In the rows, zero is written as 128.
A single turn carries every row of the set below to another of its rows. Some are shown first; where does it send the rows asked next?
likiz: [112 137 134 151 104 134 134 126 146  98 107 132 126 146 101 129 117 140
 109 158]
Vizan: [111 153 122 147 122 126 141 123 128 109 107 139 124 164 102 114 125 125
 111 162]
babon: [128 139 123 130  89 125 127 116 135 115 133 137 153 160 144 127 101 152
 128 126]
romid: [119 162 140 133 115 140 127 100 126  92 125 172 156 104 104 121 127 128
 104 159]
Nam: [144 180 125 121 130 164 137 111 156 112 130 166 155 151 133  89 126 129
 110 141]
dusov: [126 155 125 130  98 110 124 110 122 124 138 140 154 146 144 121  97 153
 129 132]
Bibuv: [136 163 148 145 126 139  89 100 121 128 110 167 151 137 141  96 103 144
 106 146]
Notun: [126 158 146 138 122 142  85 110 125 119 116 164 152 121 144 112 100 155
  99 146]
musip: [126 157 137 139  99 146 137  95 140  86 111 173 153 154 100 132 146 130
 102 171]
povug: [132 144 130 137 107 155  98 117 145 107 112 163 147 177 137 123 119 161
  89 162]
bidi: [133 139 127 131  83 125 128 114 142 114 130 137 155 174 134 119 100 155
 125 135]
Rogo: [137 166 116 119 120 146 123 101 162  98 141 168 171 149 113  95 111 137
  91 160]
Fizev: [128 145 135 134 109 160  94 124 143 104 112 161 147 154 149 134 119 164
  97 148]
rav: [142 167 128 130 109 161 123  86 159 102 116 167 156 159 147 139 136 140
 119 152]
zeli: [110 138 123 152 128 122 127 108 121 108 111 140 129 124 114 118 115 116
 124 142]
Sisu: [135 147 122 134 116 148  99 117 140 110 115 164 156 183 128  99 112 153
  83 165]
lefo: [131 171 140 134 121 150 140  96 123 107 107 175 149 138 113 102 146 110
 115 151]
kab: [147 189 141 139 122 153 127  83 148 121 113 168 152 151 138 104 131 133
 121 148]
Mil: [132 146 126 131  87 121 132 114 140 119 133 136 154 174 125 105  97 155
 118 136]
vepi: [125 157 128 130 110 141 138 104 135  86 124 174 159 148  93 108 134 124
  92 170]
lisu: [133 157 127 128  95 122 137 120 136 126 132 138 151 174 128  95 100 152
 122 133]
lep: [110 133 138 153 106 135 132 118 143  98 106 134 128 128 110 134 118 134
 119 148]
bera: [137 188 139 136 116 130 112  74 145 113 128 169 162 128 129 114 113 147
 109 164]
Peved: [125 181 123 120 124 139 116 105 148 101 146 167 164 113 126 117 112 147
 100 155]
Sed: [111 146 128 150 110 133 143 131 141 102 108 134 122 158  98 120 123 135
 109 163]
Lakuf: [126 145 122 126  94 119 123 116 130 118 135 137 155 146 145 127  97 154
 128 124]
moliv: [138 162 139 138 133 149 101 108 121 132 107 165 149 161 141  81 110 139
 106 144]
kul: [128 164 125 124 122 153 145 114 127  96 120 174 153 145 101  94 141 110
 102 153]
lurob: [140 164 124 133 104 141 115  77 162  95 127 170 168 162 122 122 119 143
 101 170]
dif: [126 159 136 130 105 162 138 108 138  88 108 171 148 137 118 143 153 127
 109 156]
kati: [112 146 122 152 132 115 130 108 115 112 109 141 127 138 109 110 114 112
 122 152]
Bosi: [129 166 131 133  99 110 129 107 120 132 130 139 148 154 141 111  97 149
 132 134]
legor: [125 149 137 135 116 155  89 127 135 109 118 162 151 129 150 127 109 161
  99 142]
Gevet: [114 153 120 148 130 119 138 112 118 115 107 144 127 155 107 110 121 117
 118 160]
rin: [120 159 135 127 110 157 135 120 134  87 122 170 152 111 113 128 142 126
 107 151]
Fosi: [133 175 118 119 121 165 126 114 156  99 135 167 154 129 147 131 130 140
 110 138]
buz: [126 169 149 142 115 136 130  82 122 104 110 176 155 120 107 114 136 119
 113 163]
duk: [132 164 130 129  99 116 133 115 124 132 132 138 147 167 134 101  99 149
 127 132]
gak: [112 133 133 154 116 133 129 111 135 103 108 140 128 119 118 127 116 123
 124 141]
ror: [135 155 124 132 128 146 104 121 131 121 113 164 153 177 132  81 108 144
  91 152]

moliv goes to Bibuv
Mil goes to lisu
rin goes to dif
Now find these:
Vizan goes to Gevet
Peved goes to Fosi

A single turn carries every row of the set below to another of its rows. Some are shown first; where does it send the rows asked next?
Zag: [127 126 100 143 124 105 119 134 129 148 112 105 113 100 110 142  91 171
 112  83 146 126 125 135 157 116 106  87 135 167 116 137 105 127]
Gug: [118 148 154 156 106  98 176 136 133 163 108 109 114 130 149 115 106 165
 130 108 149 111 128 134 147 138 106 121 150 157 115 127 128 125]
Telab: [116 101 132 140 138 119 140 146 124 144 122 113 118 100 124 115 123 107
 142 128 158 132 113 156 124 110 113  96 131 159 122 119 129 120]
furo: [100 126 167 136 162 116 151 138 122 137 112 112 126  99 142 118 120 152
 156 123 145 142 119 161 158 107 112 103 120 177 121 131 125 119]
Fel: [116 111 138 131 130 123 113 164 117 157 100 118 123 101 145 139  84 128
 149 127 128  88 135 132 156  99 117 125 158 136 123 133 130 140]
kavib: [ 98 131 148 140 123 102 137 125 111 139 121 108 139 107 153 119 106 155
 141 119 141 116 161 119 145 140 123 106 158 195 113 143 158 142]
Zasa: [ 97 107 131 127 151 117 148 142  94 121 123 116 121 114 120 134 116 155
 149 115 150 112 151 144 154 121 107 102 121 189 127 167 135 128]
Nuvep: [123 140 152 143 125 104 180 135 128 149 128 102 120 134 143 106 105 170
 156 120 138 117 130 131 141 129 111 127 138 168 115 130 137 141]
tef: [ 83 104 145 145 136 137 116 139 120 133  99 131 136 109 132 143 112 165
 122 103 176 138 141 119 137 106 106 109 124 168 128 159 110 128]
Sud: [116 138 135 138 125 112 132 134 123 160 115 132 120 122 137 139 109 165
 133 109 112 131 115  97 116  95 114 116 141 155 113 160 106 144]
matis: [119 121 142 136 136 118 117 154 132 143 107 103  99 112 138 139  75 182
 117  80 145 138 122 136 150 101 117 102 141 185 116 147 113 130]
pudov: [130 104 138 135 132 101 121 135 121 149  83 114  89  90 152 131  81 151
 126 104 161 130 108 142 155  91 130 114 135 179 130 142 128 116]
suvop: [110 132 138 145 142  81 117 150 123 142  93 124 138 129 162 145 111 128
 122  99 128 101 140 133 135 112 114 137 149 157 135 132 144 158]
Rimu: [125 127 143 109 138 107 126 130 124 157 108 132 137  93 149 138 110 140
 156 134 149 120 148 129 149 149  88 100 151 179 131 138 137 116]
Biduk: [141 120 135 144 118  95 126 139 124 135 127 129 121 103 145 119 125 132
 125 120 153 103 156 118 138 108 140  83 141 165  92 129 108 145]
Nuno: [141 136 127 123 131 117 147 120 138 153  97 114 118 118 167 129 110 126
 143  98 169 101 155 119 149 115  97 114 135 163 118 124 112 134]
Rufi: [108 101 149 116 126 101 149 149 118 156 103 131 123  96 131 123  85 163
 143 116 122 128 121 105 161  92 124 124 144 150  98 153 137 138]
bilor: [131 154 125 134 126 112 111 117 120 149 111 118 125 128 108 120 111 152
 130 128 136 122 133 117 144 104  89 104 145 128 125 154 118 133]
defug: [ 89 136 144 162 137 120 153 126 140 158 114 118 143 106 139 141 106 158
 154  86 145 126 124 161 132 100  94  96 143 188 125 137 124 134]
niki: [148 125 174 139 122  92 140 151 136 141 118 146 121 112 137 120 125 173
 133 134 143 104 138 144 156 124 113 102 139 158 124 140 119 112]
ladu: [129 119 148 103 122 117 124 142 130 141  96 134 137  99 149 153  99 162
 141 121 154 107 159 125 157 136  98 112 152 182 127 141 134 109]
raras: [107 111 148 125 124 101 141 146 112 163 102 147 125  93 132 130  89 161
 145 114 120 127 121 110 165  88 135 129 141 160 105 150 136 140]
Galer: [100 128 143 135  98  97 139 143 115 142 117 107 134 102 141 135  94 160
 122 112 145 117 158 114 132 140 132  96 163 188 100 134 147 137]
fek: [125 130 159 146 152 124 147 172 126 127 108 127 118 117 116 138 112 143
 122  89 161 133 126 154 149  97 131 127 135 162 130 135 124 123]
taled: [122 141 141 134 143  81 132 124 109 137  88 127 141 132 117 124 117 144
 118 117 144 134 137 125 164 117  94 124 140 149 131 146 155 139]
banu: [148 113 157 126 127  97 147 157 118 154 133 135 113 107 138 120 114 155
 146 149 136 102 132 154 144 125 106  95 141 155 117 152 131 124]
muv: [108 119 114 140 143 134 141 129 111 163 115 124 121  94 131 131 106 121
 133 103 158 113 143 159 134 118  88  88 132 183 129 163 122 134]
Pegik: [113 149 150 132 145  75 129 126 105 144  87 132 140 123 120 117 115 148
 121 114 145 131 143 129 168 118  96 115 143 145 133 142 157 141]
Noril: [109 131 140 150 144  86 116 153 120 142  89 116 139 129 152 155 106 123
 121 106 130 114 137 130 138 119 113 137 153 153 135 127 144 156]
sige: [125 131 134 127 122 107 134 129 130 155 113 123 131 121 137 144 114 162
 130 107 112 139 113  95 116  97 116 116 138 158 114 151 109 147]
pum: [133 155 132 133 127 116 109 121 117 153 107 117 134 121 112 125 113 151
 129 130 133 126 132 119 139 109  93  96 150 132 134 143 114 130]
sapib: [104 108 125 150 113  89 104 145 129 147  97 106  98 118 148 137 106 136
 130  91 163 118 112 147 169 113 127 104 146 156 129 119 124 115]
dak: [139 135 127 132 131 114 152 128 144 161 119 123 138 129 155 131 116 131
 161 103 166 116 141 114 136 113  92 109 145 165 118 110 113 139]
Kat: [ 86 116 115 145 141 124 142 107 130 143 102 115 121  73 136 124  95 146
 125 105 156 114 123 130 143 106 111 130 121 165 124 140 119 113]
sinob: [120 124 132 149 124 102 139 118 117 121 103 107 109 108 113 129 113 128
 115 111 162 125 127 171 140  98 140 111 142 160 126 159 140 138]
Kam: [105 114 138 134 130 117 111 151 124 157  97 120 125  98 138 140  83 123
 145 122 123  95 133 138 162  99 128 123 155 140 120 127 137 140]
Medu: [ 96 114 141 155 139  87 117 149 128 126  95 114 100 137 123 134 106 162
 120  92 157 122 127 131 155 136 127 111 144 165 150 125 115 122]
zepo: [ 92 103 131 151 125 100 150 147 121 121 138 114 137 134 114 143 116 140
 147 105 151 114 125 144 118 107 114 101 152 180 120 136 138 124]
zev: [127 112 112 145 143  88 123 125 114 129  97 124 109 102 101 132  99 168
 110 108 162 126 131 131 157 127 117 105 129 170 146 138 107 127]
Gami: [ 86 119 134 141 113  98 119 137 115 135 108 102 126 113 121 160 116 146
 121 109 159 132 121 158 142 121 105  81 144 156 115 174 127 122]
Lor: [ 93 135 131 148 145 107 149 157 139 149 115 111 122  88 125 157  98 142
 132  86 138 112 112 150 150 118 103 121 134 152 115 129 118  98]
dol: [135 115 137 150 124 102 131 149 120 150 140 131 139 120 152 131 123 130
 140 112 155  99 161 127 136 103 122  84 153 170 104 133 122 156]

fek goes to Lor
muv goes to Zasa
Rufi goes to sige
Now find these:
raras goes to Sud
Biduk goes to niki
banu goes to Nuvep
Medu goes to sapib

A single turn carries every row of the set below to another of its rows. Some are shown first; where does it send the rows asked next?
Gomet: [117 131 127 149 146 154 126 156 115 117 138 126 147 158 158 149 114 111
 128 135 118 113 125 104 127 105 119 121 121 128]
tiza: [110 139 114 112 152 131 162 145 119 107 147 134 127 143 142 157  96 129
 149 118 126 118 152 116 128 123 177 128 135 120]
lub: [134 147 131 105 134 150 130 140 113  94 102 128 149 135 113 144 139 121
 134 124 121 138 141 130 103 141 127 145 143 149]
ras: [131 128 132 105 107 108 133 162 129 110 140 101 148 171 161 136 126 128
 157 131 110 107 150 137 110  99 149 150 122 113]
Ren: [126 137 111 136 122 150 128 140 132 115 118 112 140 142 164 183 164 138
 132 145 125 140 150 121 132 123 127 130 133 128]
Taz: [144  90 127 115 130 140 106 131 113  84 131 138 107 141 168 147 132 123
 142 126 117 122 157 136 110 134 139 143 110 124]
zetap: [126 127 144 113 114 114 176 142 126 114 136 128 135 135 135 138 134 138
 141  83 122 132 143 131 118 125 132 136 126 129]
pulov: [132 114  95 141 108 113 139 149 129 111 131 114 122 150 124 121 122 106
 141 158 125 118 132 121 135 132 139 138 134 132]
muda: [137 114 151 117 136 126 164 123 135 117 138 140 153 156 115 141 130 141
 131 128 105 133 131 136 114 129 151 140 145 119]
mozot: [133 113 145 117 127 132 169 126 114 133 134 136 151 121 144 147 123 145
 147 120 109 143 127 147 121 140 148 132 120 149]
nubu: [135 109 135 130 139 144 114 148 115  93 116 132 119 151 170 144 150 133
 128 118 116 104 156 136 131 108 159 144 122 135]
zopi: [139 146 124 120 121 144 129 133 130 108 129 103 151 154 163 183 148 140
 135 156 112 141 147 133 132 124 140 120 149 137]
nef: [146 122 108 123 112 110 145 147 114  95 131  89 127 158 135 121 111 116
 146 144 118 116 124 156 128 144 134 129 130 129]
rati: [125 105 141 132 135 130 162 127 138 122 129 148 143 148 115 141 142 137
 129 119 114 133 133 123 114 126 141 149 129 111]
mez: [104 117 118 120 161 135 143 138 114 110 138 128 130 140 135 167 104 131
 152 119 117 100 129 129 111 121 173 143 136 125]
koli: [157 104 133 103 133 142 109 127 108  79 135 133 115 146 171 139 125 134
 142 127 106 125 149 147 114 140 152 134 124 129]
mutav: [131 140 138 134 148 152 129 150 113 110 146 118 155 166 161 146 103 119
 129 142 108 114 122 116 128 107 132 111 136 134]
lil: [125 117 128 134 135 138 109 142 111 108 156 116 134 139 161 153 102 115
 147 128 113 117 114 109 102 115 106 125 128 137]
Liro: [133 145 124 145 147 142 135 146 121 101 156 114 134 144 171 129 107 124
 132 121 123 137 134 106 123 119 113 118 126 110]
Neleb: [131 110 115 121 125 137 114 142 132 121 123 137 143 155 149 124 133 131
 155 146 106 124 130 120 104 125 140 163 104  97]
gem: [106 132 110 118 148 130 161 146 122 110 146 135 123 141 138 160  99 124
 149 118 130 116 154 113 126 120 171 130 131 115]
zik: [135 111 108 147 117 106 135 144 120 111 135  89 131 138 137 131 120 118
 148 158 119 110 124 149 128 126 144 140 138 144]
kob: [105 124 117 121 163 142 143 138 114 110 132 129 131 137 137 161 107 136
 151 111 116 101 126 128 113 122 176 140 135 126]
gel: [146 134 100 130 113 122 141 145 123 106 128 111 129 152 129 105 120 122
 141 152 115 122 122 129 143 141 152 129 140 140]
les: [138 138 121 111 112 130 135 146 119 127 137 118 149 132 183 119 120 143
 165 143 109 140 143 131 124 126 157 143 106 134]
kes: [127 114 150 106 108 104 173 139 127 113 150 121 137 145 132 153 124 129
 144 101 119 128 149 137 111 117 133 134 135 131]
zami: [139 147 122 105 115 149 120 139 116  98 115 101 141 152 162 177 151 145
 140 120 112 130 128 139 118 135 124 123 140 138]
rulaz: [128 129 133 105 127 139 127 141 118  96 112 126 146 140 107 162 133 107
 137 141 124 132 149 131  93 133 120 148 146 145]
Resu: [144 106 132 120 122 127 127 143 120  92 147 137 112 148 176 150 128 120
 134 145 124 130 185 125 134 116 156 131 125 132]
Faz: [135 157 143 113 136 136 154 150 113  96 112 102 158 136 131 156 133 120
 130 133 129 139 164 151 117 126 134 137 142 143]
Rigas: [146 124 126 103 125 133 117 134 129 114 132 127 153 167 151 120 119 139
 157 153  94 126 126 134 106 130 157 152 123 108]
Pakot: [137 139 134 117 133 128 137 128 119  98 133 110 148 114 129 157 125 122
 142 153 128 157 162 135 100 135 131 142 152 149]
siveg: [135 118  96 138 114 117 143 153 116 102 121  99 119 146 136 117 123 111
 143 131 128 116 125 144 130 144 123 137 116 120]
Lafut: [131 142 126 128 136 139 138 131 120 102 120 118 141 102 133 148 138 125
 139 136 135 160 161 127 105 138 124 148 138 144]
fupu: [141 104 143 118 135 135 115 143 113  88 130 125 126 161 166 155 140 130
 132 132 109 100 158 144 125 105 166 138 135 141]
pubi: [142 132 115 107 109 135 120 128 136  94 140 113 133 155 151 182 143 130
 140 149 117 148 149 121 112 135 119 126 149 119]
Gav: [149 123 129 120 129 139 130 143 116  89 138 138 114 143 182 132 133 134
 132 129 121 134 177 126 142 124 163 127 123 133]
lik: [135 126 102 152 122 120 140 145 117 112 120  94 129 129 143 112 131 130
 145 138 120 116 117 143 137 134 146 141 130 145]
fepop: [121 142 134 126 133 134 152 154 117 103 109 108 149 131 128 166 141 109
 128 132 138 136 169 142 112 120 120 145 130 137]
susos: [112 121 109 110 155 136 150 133 110 103 145 131 117 126 146 159  92 129
 158 109 123 124 138 129 110 141 158 135 119 112]
nugeb: [126 140 124 116 113 122 134 164 127 113 121 109 142 158 165 119 138 138
 153 110 115 112 144 126 118 106 147 154 109 109]
zamu: [142 146 108 114 116 148 122 129 132  95 123 119 130 145 157 161 155 143
 138 127 119 154 143 115 122 145 119 127 139 118]
Fodu: [133 138 131 127 140 149 113 138 106 104 150 114 140 139 167 134 101 130
 146 116 107 121 107 113 110 122 117 119 133 141]
Lukim: [136 135 132 137 140 130 133 142 122  99 170 108 139 154 166 146  95 116
 135 140 120 132 139 114 115 112 115 114 136 112]
vevu: [115 121 112 104 153 130 150 132 110 102 150 128 121 130 145 162  86 129
 160 116 120 122 137 134 107 140 161 133 124 114]
zipor: [126 125 117 114 110 141 116 141 123 103 119 104 135 153 155 196 153 128
 143 131 119 125 139 134 111 126 111 131 133 132]
kub: [127 113 118 119 106 117 132 149 126 133 146 119 144 135 176 141 118 125
 169 157 115 134 152 126 116 115 145 151 101 127]
pelu: [122  93 143 125 121 123 166 128 120 138 138 138 143 122 140 163 124 130
 148 129 116 137 136 140 114 132 136 140 115 145]

koli goes to Gav
kub goes to ras
nef goes to gel
Now find these:
Faz goes to lub
kes goes to muda
zopi goes to zami
lil goes to Lukim
tiza goes to kob

